One turn sends every row of this set to another row. A few are shown first. Where does it send the rows asked after them?
K950: [14  5 -6  3  3 13  2 -5 -3  2 -2  2  3  2 -1  3]
K364: [ 4 11 12  1  0  8  5 -4  3  3 -1  7 -8  3 10 10]
K209: [ -4  12   1  -1  -5   1   6  -9  -7   6   4 -13  -2   5   9  -1]
K447: [ -4   3  -7   0  -4   6  -6  -2  -1   6   4   1 -10  10   2   2]
K616: [  5   4   5 -10  -9   1  13   1  -9   0   7  -1  -2   1  18   4]
K159: [  1  -4  -7  -3  -3   4   6 -20 -10   0  -8  -2   3   5  11  10]
K661: [ 5  2 -5 -3 -9  3 16 -7 -6 -1  6  0  3  6 -6  1]
K814: [  1   0  -5  -8  -7   1  -3  -5 -12   1   1  -5   7  14  11  15]
K619: [  3  10   6   1 -15   6 -10   1  -4  -2  -3  -5   1   6  10  10]
K797: [  4  13  -4   0 -10   9   6 -13   1   4   6 -10   0   3   7  -3]
K173: [ -3   0   0  -2  -1   8  -1  -9  -7 -10   5   5  -2   5  10  20]
K20: [  9   5   1  -1 -14  -4   2  -1 -10  -4  -1 -14   4  10   4   3]
K471: [ 8 -1  3 -5 -8  1 -2  5 -2 -5 -5 -1 -1  9 -3 14]
K963: [ -7   4   5  -2  -3   2  -3 -17   3  -6   3  -5  -2  12   6   8]
K861: [  6  -9   2   5 -12   7  -8  -4  -4   0   1  -2   0   8   6   0]
K373: [ 5  3 -2 -5 -2  4 20 -2 -1 -5  0 -2 -2  4 -1 13]
K639: [-2 12  5  1 -5 14  1 -3  4 -4 -4  7 -7  5  6  3]
K438: [  2  14   5   2 -12   0   6 -11   0   5   1  -8  -2  -3  17   2]
K710: [ 13   1  -2   0  -6  -4   0   0  -4 -14  -4  -1   1   2  14  10]
K185: [ 0  0 -3  1 -3 -7  7 -4  2 -6  1 12  2  4 14  6]
K202: [ -3   7   0  -6  -6   5   6 -11 -10  -5  -4 -12  -3  -2  12  16]
K674: [-1 10  5 -7  0  5  0 -8 -1 -1 -5 11 -9  7  2 13]
K236: [ -2   5   2 -10   1   2  13  -8  -7  -6   2   0   0   5  -6   5]
K101: [  4  -1  -6   4  -6   7  -2  -8  -9   2   9   5 -11  -1  11   3]
K432: [  4  -7 -11  -2  -1   0   2  -5  -1   4   5  -3   4   6   2  -1]
K496: [ 7  3  2  5 -7  2 16 -1 -1 -6 -7  5  5  7  9  0]
K632: [ 9  4  4  1 -6  4  4 -9 -6 -4 -4 -1 -1  6 24 -2]

K639 moves to K373
K447 moves to K496
Now find these:
K438 moves to K674
K616 moves to K963
K185 moves to K159
K861 moves to K710
K471 moves to K20
K236 moves to K797
K432 moves to K632

